(in the rows, 128 means zero)
One turn moves each row of this set onto another row. After a few examples, where does it send each row asked below?
Q_397: [172 153 137 108 154 118 111 153 150 146 113 151 111 103 128 155 145 134
  97 125]
Q_953: [124 161  89 138 133 118  93 115 145 132 128 155  94 133 120 125 131 118
  75 124]
Q_279: [121 138 133 132 127 117 139 131 105 132 119 150 107  79 117 133 124 108
  88 158]
Q_391: [119 104 129 118 160 113 120 117 139 130 125 130 126  80 108 138 118 146
 113  90]
Q_49: [154 106  90  99 112 113 136 144 119 133 147 140 107 110 136 145 113 124
 113 108]
Q_854: [122 133 109 121 145 127 156 137 132 110 108 126 131 113 116 121 128 109
 106 149]
Q_301: [142 100 121 152 147 109  99 118  96 154 104 148 118 121 134 155 128 133
 118  94]
Q_559: [114 128 153 143 162 126 113 133 147 123 147 153 104 110 111 135  95 144
 109 110]
Q_968: [102 111  87 135 123 118 103 140 135 168 108 118 113 104 130 158  98 132
 110 146]
Q_834: [ 94 109  94 143 132 108 116 139 143 166 110 120  96 106 134 166 103 136
 106 134]
Q_762: [115 144 136 129 125 112 135 135 102 138 114 148 107  88 122 126 125 104
  89 158]
Q_520: [115 124 144 117 126 131 111 125  91 138 124 125 127  79 137 148 105 138
 118 123]
Q_481: [126 117 121 104 127 131  80 126 131 163 135 144  89 152 148 146 142 149
 103 122]
Q_467: [ 97 116 121 131 142 115  97 162 134 176 143 132 103 110 149 149 136 133
  80 130]
Q_877: [161 142 125 101 157 146 119 140 104 113 119 143 114 117 111 139 128 121
 128 125]
Q_160: [125 102 128  96 153 117 115 124 135 129 124 126 116  94 116 131 110 154
 115  84]
Q_10: [132 126 129 151 101 111 123 128 125 141 103 120 105 156 150 144 117 133
 112 128]
Q_571: [151 148  97 107 105 119  85 131 129 131 128 151 122 128 138 137 132 102
 108 149]
Q_258: [102 116 124 154 133 133  82 127 120 145 137 127  94 133 107 149  99 132
 127 128]
Q_549: [101 120 121 119 141 115  99 164 132 181 144 131 101 103 143 146 133 133
  85 128]
Q_958: [115 137 155 137 159 125 110 132 148 125 146 148 105 113 102 125  96 141
 111 108]
Q_974: [150 118 133  98 123  88 104 145 148 139  93 147 120 122 161 145 128 124
 111 135]
Q_262: [127 112 102 127 155 126  93  97 140 147  98 164  98 151 109 129 133 139
 106 124]
Q_295: [153 118 122 102 133  79 112 145 157 132 102 155 115 119 150 147 142 111
 107 129]
Q_403: [119 117 103 134 149 122 102  95 160 151 106 164 108 150 119 132 142 139
  98 132]
Q_94: [138 125  86 142 141 152 128 124 115 144 123 146 149 116 130 147 100 139
 120 123]
Q_158: [155 103 127 127 113 127 118 124 142 141 143 130 127 146 108 121 150 128
 114 123]
Q_681: [118 164  87 136 134 121  93 113 140 140 127 162  94 128 116 124 120 118
  79 127]
Q_496: [122 122 109 123 137 129 135 138 126 111 110 123 129 124 102 110 127 103
 113 154]
Q_573: [167 154 141 108 160 116 102 152 148 154 110 159 110 108 128 154 139 133
 103 122]

Q_158 -> Q_301
Q_295 -> Q_834
Q_968 -> Q_496
And these:
Q_573 -> Q_549
Q_467 -> Q_279
Q_258 -> Q_877

